[[608 156 620 889   2 886]
 [380 875 528 956 678 448]
 [580 800 349 530 230 572]] -> 156

[-703  621 -297  472] -> 621

[-46  29  48 -16 -34  15 -10] -> 29

[91 78 76 38  3] -> 78

[[86 65 20 37 79]
 [20 30 60 42 66]] -> 65

[[12 93 70  9 89]
 [21 20 26 38 18]] -> 93

[ -4  35  20 -29  49] -> 35

[[203 130 425 730 347]
 [509 751 680 530 612]
 [ 58 322 522 811 891]] -> 130
---
[[6, 206, 160, 33], [17, 180, 172, 48], [3, 213, 144, 26]]
6
[[89, 63, 66, 72, 66, 77], [66, 80, 69, 85, 90, 74], [36, 71, 75, 13, 42, 55]]
89
[[523, 333, 766, 458], [318, 428, 526, 184], [196, 186, 405, 395]]
523
[[197, 124, 144, 148, 109], [160, 132, 141, 135, 124], [59, 202, 107, 51, 196]]
197
[[25, 43, 25, 49, -11, 30, 19], [-15, 4, 18, -2, -13, 10, -9], [-28, 9, 25, 16, -45, 16, -30]]
25
[[8, 47, 14, 36, 26, 46, 43], [24, 43, 29, 40, 38, 40, 63], [81, 26, 51, 49, 44, 44, 36]]
8
[[4, 3, 3, 1], [2, 5, 8, 4], [3, 1, 0, 1]]
4
[[8, 7, 6, 4, 3, 8], [5, 5, 6, 3, 4, 6], [2, 3, 3, 5, 6, 2]]
8
[[59, 97, 34, 194], [195, 76, 64, 171], [30, 228, 224, 35]]
59
[[-590, -32, -114, -804], [-404, -792, -453, 503], [-454, -742, -502, 418]]
-590
---
[ 20  -8 -28 -70] | 20, -70

[[-22 -53  75  37]
 [-71 -17 -54 -45]
 [ 17  53 -78 -39]] | 75, -78

[ -8  57   9  44 -10  59 -14] | 59, -14

[ 58  43 -11  27 -56 -76] | 58, -76

[-24  26  25  76 -42  22] | 76, -42

[ 19 -68   2  34   1  -4] | 34, -68

[[-59  38  35  71]
 [ 60  52  56  53]] | 71, -59

[ 62   7 -44  22 -22  74] | 74, -44

[[-71  59   8  41  14]
 [ 28  -1  37 -75  17]] | 59, -75
---
6398  4833  6751  4949  9536  8611
3867  9763  1711  4668  9993  8780
=> 4833

514  632  942  368  619  315
403  297  144  739  565  539
644  631  949  375  748  232
=> 297

3  3  2  5  8
4  8  8  2  1
2  6  5  7  3
=> 8

285  245  784  922
278  244  688  801
279  244  702  818
=> 244

49  47  53  71  71  40  42
59  81  52  20  93  66  42
76  53  57  62  51  79  81
=> 81

-743  -791   188  -418   141   157  -116
 310    33   226  -159  -323   214   189
-318  -280   500  -226  -758  -268    77
=> 33

4690  9074  6172  8963  8463  6292
6753  8658  7885  8648  2314  7579
8499  4397  5878  4491  2448  5600
=> 8658

-25    5   17  -17
 17  -12  -25    9
 27    8  -32  -11
=> -12
---
4,-36,14,0,36 -> 36
851,701,836,201 -> 201
807,420,843,106 -> 106
90,50,124,207,179,2 -> 2
-33,-19,42,-20,-48 -> -48
50,86,74,12 -> 12
25,28,36,94,46 -> 46
3801,7218,6518,2414,2732,6606,8181 -> 8181
-20,-18,-24,40,-31 -> -31
---
[[ 11  -8   6  -8 -27   4]
 [  1   2  -8 -12 -16  64]] ⇒ -8

[[-30  21  11  -5  -7  25]
 [-32 -19  -6   4 -52 -10]
 [-15   5 -11  24 -59   4]] ⇒ -11

[-65 -55  44 -53 -59  28] ⇒ 44

[[10 30  0  8 27  2]
 [ 1 12  0  2 59  3]
 [ 7 36  0 11 20  3]] ⇒ 0

[[-30   2 -15 -19  16   3]
 [ 15 -40  29  12   7  63]
 [  8   8 -72   8  10  24]] ⇒ -72

[-19   3  -4  -1  79   1] ⇒ -4
---
0.01,-1.15,-0.84,0.11,1.98,-0.91,0.34 => 0.34

67.90,-74.61,-173.25,-14.86
116.37,-139.90,-181.78,-36.21
77.65,-35.41,-218.62,14.90
=> 77.65

1.4,-0.1,-2.2,-0.5,0.5,-0.3
0.9,0.6,0.4,1.7,1.2,-1.1
=> 1.4

0.20,0.05,0.14,0.06,-0.11,0.09,0.02 => 0.14

-0.93,-1.10,1.16,0.07,1.20 => 1.16

1.01,-1.18,-0.45,-1.53 => -0.45

1.06,0.50,0.12,-0.93,0.46,-1.28,-0.53
-1.22,-0.53,-0.39,1.16,-0.55,1.82,0.79
=> 1.16

-0.906,-2.819,-13.674,-1.403
-7.339,-0.316,15.003,-5.013
=> -0.316
---
-1.4,1.3,1.2,1.3 gives 1.3, -1.4

0.825,-1.386,-0.442,1.220,1.219,1.974,-0.845
0.864,-0.704,-0.327,1.567,1.148,2.039,0.181
gives -0.845, 0.864

-1.35,-0.30,-0.15,-0.58,-1.03,-1.67,-0.68
-1.83,0.36,-0.13,-1.56,0.66,1.16,1.50
-1.72,0.19,-0.05,-1.34,0.36,0.67,1.22
gives -0.68, -1.72

10.49,-9.55,-8.71,-7.42,-2.04 gives -2.04, 10.49

-0.313,0.199,0.176,0.836,-1.218,-0.601,1.405 gives 1.405, -0.313

-7.550,-18.098,-1.687,7.960,9.635 gives 9.635, -7.550

0.04,0.08,-0.15,0.16,-0.04 gives -0.04, 0.04

0.53,0.55,0.36,-0.80,1.49,-0.87,-0.13
1.54,1.40,-0.45,-1.25,1.46,-0.61,0.53
-1.11,-1.07,-0.11,0.54,-1.32,0.27,-0.50
gives -0.13, -1.11

-15.12,4.20,-0.24,-15.60,-0.62
16.65,13.24,-0.06,-0.15,0.83
gives -0.62, 16.65
---
Input:
[[ 35  19  10 -15  19  18  19  21   9]
 [ 19  -5  18  32  15  14  15  15  18]
 [ 21  33  12  -9  17  16  16  15  11]
 [ 13  16  15  17  15  14  14  14  14]
 [ 36  23  10 -20  20  19  19  20   9]
 [ 30 -30  19  40  16  16  18  17  20]
 [ 14  17  15  15  14  14  14  12  16]
 [ 43  -4  13  -1  19  19  20  22  12]]
Output: 12

Input:
[[-205 -251   26 -208  117   18   89  149 -670 -386  -21   -1   63]
 [ 153 -919 -176 -434 -152 -152  130   32    7 -119 -150 -217  -35]
 [  70  -52  -88 -277 -551 -441 -345 -249  376  -39 -445 -388 -291]
 [-558   20  -54 -385 -276  -11  156 -199 -508  134   54   28  196]
 [   6 -545 -230  -97 -318 -289 -129 -103  104   99 -330 -418 -198]
 [  38 -279    0 -549 -714 -503  -51 -132  108  212 -570 -533 -108]
 [ -79 -402  -16 -445 -289 -256    0 -213  -21   61 -211 -165  262]
 [-303 -250 -350 -193  110  -86 -107 -106  -94 -297  -91 -126 -190]
 [-353 -162   68  -99 -415 -331  -39 -450 -365  632 -297 -195  -27]
 [-317  -84  -19  142   62  -71 -260 -339  -56  -32   23  -38 -181]]
Output: -181

Input:
[[ 25  82 181  50 116  88]
 [100 103 182 187 174 109]
 [ 52 120 118  57 166 168]
 [ 34  90 109 113 150 141]
 [ 98 141  15 184 162 144]
 [ 46 105 177  65 161 144]
 [115 144  39 122 171 204]
 [ 54 111 129  43 129 146]
 [ 68 135  73 167 206 178]]
Output: 178

Input:
[[7 3 4 5 5 4 3 6 2 6 6 4 6 5]
 [6 5 3 5 4 6 3 6 6 6 4 5 4 5]
 [7 4 5 6 3 2 4 3 5 6 7 4 6 5]
 [4 5 6 5 4 4 4 4 3 6 3 5 3 5]
 [4 6 4 6 6 4 5 4 5 4 4 7 4 5]
 [3 5 6 6 6 3 3 5 3 5 4 2 4 6]
 [5 5 7 4 4 5 4 3 4 5 6 3 6 4]
 [4 4 5 5 3 3 4 5 5 7 4 5 5 4]]
Output: 4

Input:
[[541 496 583 432 530 460 730 434 604 406]
 [507 250 525 751 687 494 406 513 434 301]
 [551 734 521 304 362 576 613 536 560 663]
 [228 510 200 316 260 225 380 328 290 657]
 [430 531 544 479 471 544 526 420 541 565]
 [445 277 461 671 635 412 372 471 397 322]
 [403 277 458 713 644 418 352 453 393 379]
 [536 540 404 445 531 376 407 593 412 462]
 [271 333 615 675 443 663 602 207 580 612]]
Output: 612

Input:
[[5939 5620 8716 6375 6980 6212 8984 7499 6252 8049 7277 6202 7165 5169
  7889 7561]
 [5568 6599 3576 6623 6565 7708 6743 5821 7239 5400 7603 7926 5916 6627
  7210 4960]
 [6087 5769 8934 6442 7084 6140 8932 7196 6164 7897 7384 6199 6854 5245
  7981 7332]
 [5734 6690 3399 6342 6654 7359 7356 6272 7444 5320 7834 7935 6177 7208
  7205 4724]
 [5434 6475 4035 6347 6345 7356 6753 7080 7146 5379 7828 8492 6392 6911
  7492 4566]
 [6178 5525 8091 5850 6428 6385 8150 8004 6360 7861 7649 6016 6767 4778
  8120 7966]
 [5347 6641 3110 6692 6600 7646 7407 6545 7040 5119 8040 8099 6993 6595
  7032 4923]
 [6284 5805 7836 5738 6582 6761 8423 7506 6589 7842 7368 6544 6718 5408
  7963 7462]
 [5965 5727 8790 6300 6654 6106 8907 7501 6034 7962 7162 6144 6923 5230
  7768 7424]
 [6038 5621 8433 5761 6773 6308 8327 7925 6637 7856 7411 6263 7076 4951
  7624 7913]
 [6111 5340 8251 5499 6771 6897 8420 7553 6850 8283 7504 6126 6702 5263
  7755 7760]
 [5320 6875 3466 6441 6846 7406 7365 6475 6843 4738 7980 7908 6744 7016
  7123 4736]]
Output: 4736

Input:
[[3229 5414 9708 5047 6702 2618 5282]
 [2024 4305 9052 6902 6455 5343 4763]
 [8486 7498 3455 6274 6114 6796 6963]
 [3624 4363 9673 4015 6261 2688 5745]
 [3762 3976 6704 7661 5812 5905 4486]]
Output: 4486

Input:
[[4 5 5 2 5 4 4 5 4]
 [5 5 5 2 7 5 4 5 3]
 [5 4 5 5 4 3 3 5 4]
 [6 3 4 7 4 4 5 4 5]
 [5 5 4 4 6 6 6 3 4]]
Output: 4
